Each row is where one point has got to under a steady rotation. How many steps took it there?
The counts run from 0 to 737.
[-10   3  -9   7   5   6   9  -4   1   0   4   2  -8  -7   7  -3 -13  18
  29   3  -2  -2   7  -1   7   1   2  -9  -5   3  -9  -6   0   3  -3  -3
   4  18  -1   0  18  19   0  -3  -7   3   6   3  -2]	419
[ -4   8  -6   6   0  10   0  -5  -4   8  -3  -6   5 -21  -5   5  -8   6
  27  -9   4   3   7   5  -1  -1   0 -11  -3   7   2  -4  -4  -2   1  -2
  10  11  -4  12  17  19   5  -3   0  -3   2   6   3]	497
[ -6   5  -7  -1  -2  -2   5  -4  -3  -6  -4 -10  -6 -14   0  -4 -13  17
  17  -2   3   8   7  -2   3  -2  -3  -4  10   4 -11  -3   0 -10   4   5
   2  22  -7  -2  15  23   6   3   3   6   4   3   6]	699
[ -6   3  -4  -3  -1  -7   3  -1  -4   3   0 -18  -4 -21   2   4 -19  10
  25  -8  -1   7  10  -5   1   0  -2   0   7   2   4   5  -4  -8   3   1
   2  15  -6  -4  10  17  -1 -14   4   6 -13  -4   3]	518
[ -2  10   0  11  -3  -3   8  -2  -2   5  -3 -14  -2 -19  -5   8  -7   3
  23  -3  -4  12  11  -3  -2  -1 -13  -3  -2   0   4   9  -2  -3   6  -3
   2  29  -8   4   3   6  -4  -4   4   2 -12   0  -1]	368
[ -5   7  -3  14  -8   9   1 -12   6   5   8 -15   4 -18   1   3 -13  16
  20  -6   0  10   4   4  -4  -1  -3  -5   7  11  -1   1  -9   0   0  -4
   7  12  -9   9  16  20   2   2   4   6  -1   0  -5]	500
[  2   3   4   5   8   8  12  -8  -6   1  -1  -4  -2 -20   3 -12  -5   8
  31   1  -3  -3  12  -7   2  -3  -1  -2  -1   3  -5   4   4   0   1  -7
  10  23  -5  -7  14  10   1   5  -1  -3   3  14  -1]	732
[-13  23  -7  -8  -6   6   3   0  -1   4  -4  -6   2 -11  -4   0 -15  10
  21  -1   2   6   4  -4   5  -7  -5 -12   0   8   7  -3   3   0  -1   5
   7  21  -5  -1   8  20   1   0   1   0  -5  -8  -7]	236
[  1   8  -6  -4  -6   7   5  -5  -8   4   5 -10  -4 -15   1 -12  -7  13
  20  -3   4  -2  10  -8   3  -5  -2   5   9  10  -1   3   2 -12   6  -2
   4  20  -6  -3   9  21   5  11  -1   7   4   7  -5]	155
[  3   3  -6   7   7  11  14  -2 -11  -2   0   0  -3 -19  -4  -5   1   7
  29  -5  -2  -3  10   0   1  -5  -3  -2  -8   9   1   2   5   5   3  -5
  13  15  -3   5  14  13  -2   4  -5   0   2  16 -15]	458
[-18  11 -12   7  -7   1   3   4   0  -4   7  -7   7  -6   0  -5 -12   3
  22   1   2  11   3   3  -5  -6 -11 -14   2   3   6  -6   2  -5   0   0
   0  23  -1  -5  15  14  -7  -4   1   0  -2  -5  -6]	395
[ -6   6   1   3   1  -4   9  -8  -5   0  -5 -12  -4 -20   1   5 -12   6
  22  -6  -3  13  10  -5  -2  -3 -12 -13   0   0  -2   1   0   4   8   7
   5  22  -8 -11   7   6  -5  -7   0   6 -13   6  -3]	91
[ -6   4  -7   6  -4   0   9  -3   1  -6  -3 -11 -11 -15  -3  -4 -11  18
  16   5   1   8   5   1   4  -4  -5  -2   6   6 -11  -5   0  -7  -2   5
   0  24  -6   0  13  24   6   4   3   6   3  -1   2]	698
[  2   3   1  16   1  12   9   0 -10   3  -3  -3  -5 -21  -6   7  -1  12
  23  -6  -2   6  11   7   0   0  -3  -1  -7  11  -2   1  -1   8   4   3
   3  14  -1   4  16  15  -4   6  -1   0   0  15 -12]	183
[ -6  10  -3   8   1   5  11   4  -4  -7   0  -8  -4  -4  -5   1  -7   9
  25  -2  -8  12   2   1   0 -10  -3  -5   4  12  -6   0  -4   1   0   7
  17  23  -6  -1  16  12   3  -1   5   8   3  -6 -13]	538
[-10   3  -9   7   8   5   2  -1 -10   0  11  -1  -6 -11   3  -5 -10   7
  31   1   6  -1   6   0   2   5  -2  -5  -3  -1  -1   1   4  -8   2 -12
   1  18   1   2  18  19  -4  -8  -7   6   0  -4   2]	134
[  0   7  -5   6  -1   0   3  -2  -8   6  12 -13  -8  -3  -1  -3 -15  11
  26   7   7   4   8  -2  -1   4  -6  -2   7   1 -10   5  -1 -11   8 -10
  -6  23   3   2  12  18   1   4   0   5   2  -5  -5]	138
[  3  -5  -8   8  -2   5   8  -1  -7   0   8 -16  -5 -17   2  -5 -10  18
  23  -3  -6   4  12   2  -1  -1   2   2   6  11  -9   3  -8  -3   3  -6
   0  12  -1   3  16  16   2  -2  -1   4  -5  12 -10]	611
[-14   3  -6  11   4   0   5  -6  -9  -5   3  -6  -7 -13   0   1 -13   7
  22  -1   7  10   0   4   0   5  -7 -22  -4   1  -8  -4   4   4   3   0
   3  15   0  -2  15  19  -5 -10  -8   6  -5  -4  -3]	404
[ -5   4  -8   9   3   5  10   0  -4  -3   3  -3  -3 -15   3 -13  -1   2
  35   2  -1  -3   9  -6  -4  -5  -7  -8   2   5   0   1   2   4  -5  -7
  18  18   1   3  10   9  -3   0   3  -3   5  11  -7]	734
[ -4   6  -2  -7   2   4   5  -7  -8   4   4  -9  -3  -5   1   1 -17  15
  25   1   7   6  10  -4   3   4  -2 -16   3   2 -18  -4  -7  -3  10   1
   2  20   0  -2  13  13   6   1   0   2   3   5  -1]	415
[ -4   1  -7   0  -4   2   3  -8 -13   5  12 -17  -5 -15   8  -8 -13  12
  20  -4   7   5  13  -3  -3   4  -9 -12   5   6  -6   2   0  -7  11  -4
  -3   9   1  -5   8  16  -4  -1  -5   6  -7  11  -8]	596
[ -7   8   2   5   1   1   5  -9  -1  -8  -3 -11  -4 -13  -8  -8 -10   8
  22   7   5  11   1   3  -5  -5 -11 -16   6   3 -13  -1   1   3   6   2
   9  21  -2  -1  16  14   5   4   8  -3   5   2   0]	114
[-10   5   1  17   4   5   6  -2  -7  -9   6 -10  -9  -6   1  -4  -7   5
  21   1  -3  11   2   0  -5  -3 -12  -5   4   2  -4   5   9  -5   9   0
   6  24  -5  -6  16  11  -9  -2   2  16  -2  -3  -5]	555
[ -6   3   1   5   6  -1  12  -6   2  -4  -2 -10   2 -10  -3  -1 -16  10
  28   3  -6  10  10   1  -2  -4  -7  -9  -2  -3 -12   0  -9   3   8  -3
   0  24  -3  -8  18   5  -1  -4   2  -4  -2   9  -3]	107
[ -9   4  -2  12   7   0  10  -4   1  -8  -5   0  -4 -12  -8  -1 -12   9
  26   6   1   9   2   7  -1  -7  -9 -10  -3   1  -4  -4   3   7  -2   3
   4  22   0  -4  21  22  -1   2   5  -5   6   0  -2]	112
[ -6   6 -12  -2  -8   3   3  -2 -14   7  13 -15  -1 -16   8 -11 -11   8
  22   0   7   2  15  -8   0   5  -8 -15   5   6  -5   1   0  -6   8  -9
  -3  16   1  -3   5   8  -3   0  -6   2  -9  10  -9]	597
[ -6   8  -7  15 -10  10   0  -8   2   4   7 -14   3 -14  -1   3  -8  10
  22  -8   1   8   4   6  -1  -2  -4 -11   6  11   0  -4  -8   3   0  -3
  12   9  -6  14  15  19   5   1   3   4  -1  -1  -7]	499
[ -8   5  -6   3  -8   4   5 -10   0   0   6 -15   1 -24   0 -19 -10  12
  21   4   3   1   9  -3  -4  -3  -9 -12   9   6  -4   4   2   3  -1 -10
   0  12   0   1   7  14   1   4   0  -6  -5  10  -8]	312
[-16   5  -8   7   4   5   4  -2  -4 -11   7  -3   0  -6   2 -12 -12   4
  28   0   4   6   4   1  -5  -4  -7 -17   3   2  -3  -5   4  -2   5   0
  13  14  -2  -3  21  16  -6  -5   3   3   7   1  -2]	119
[-15  13 -13   3  -7   9   3   5  -8  -3   1  -5  -2  -9   5  -7  -5   9
  22  -6   2   4   5  -5   4  -3  -1 -12   7  12  -6  -7   2  -8   1   6
  12  23  -7  -3  14  12   1   1   0  10   4  -2   1]	702
[ -1  13   0   7  -5   9   1  -4  -2  13   0  -9   6 -24  -8   8  -9  11
  23  -3   1   2  11   5   3   2  -3  -5  -2   5   2  -1  -6  -2   3  -6
  -3  19  -6   9  15  19   7   3   0  -7  -4   3   4]	495
[ -4   2 -16   6  -3   6   6   5 -11   9   6  -3  -7 -18   6  -1 -10  10
  26   0   2  -1  16   0   4   4  -3  -4  -6   7   4   0   5  -2  -2  -5
  -8  13   6  -2  12  20  -5  -3 -10  -1  -6   7  -9]	600
[ -4   0  -1   9  -5   6   0   7   0  -3   3 -18  -8 -24  -1  -4 -12  15
  19  -4  -6   3  12  -2  -6  -3  -3   6  10   8   2   8   3  -2   3   3
   3  12  -7   4  14  15  -5   0  10   7  -7   9  -6]	627
[-11   5  -3   3  -1  -5   3  -3  -4  -2   0 -11  -5 -11  -3  -1 -18   8
  19   2   9  14   5   3  -5  -5 -16 -17   4  -1  -4  -2   4  -2  10   8
  -7  16   2 -10  17  20  -6  -2   2  -4  -5   2  -3]	398
[ -1   2 -12   7  -3  11   3   2 -18   3   8  -8  -3 -19   0  -3  -1   8
  29  -6   1   2   8  -1   2   3   4  -9   3  16  -4  -4  -2   2   0  -7
  11  11   1   9  10  13   8  -2  -8   3  -3   3 -10]	608
[ -9   5  -8  14  -1   6  12   2   3  -8   4  -2  -8  -4   5  -5  -7  14
  23   3  -7   6   9  -2   0  -6 -11  -2  -1   4  -4  -2   1  -1   3   5
   6  25  -4  -3  16  12 -11   5   2  11   7   7 -10]	270
[ -1  10  -1   1  -4   1   4   3 -11   5   2 -10 -14 -18   1  -9  -8   9
  22   4   5   0  14 -12   2   3  -9  -3   6   4  -5   8  10  -4   1   2
   1  26   1  -1  -1  12  -1   6   1   7  -2   2  -6]	439
[  3   1  -4   4  -1   5   9   0  -4  -5   1 -10   0 -22  -5 -14  -3   8
  25  -2  -5  -1  12  -3  -5 -10  -7   7   2   3   2   6   2  -9   9  -9
   5  18 -10   2  16  12   0   5   4  -2  -3  16  -6]	463
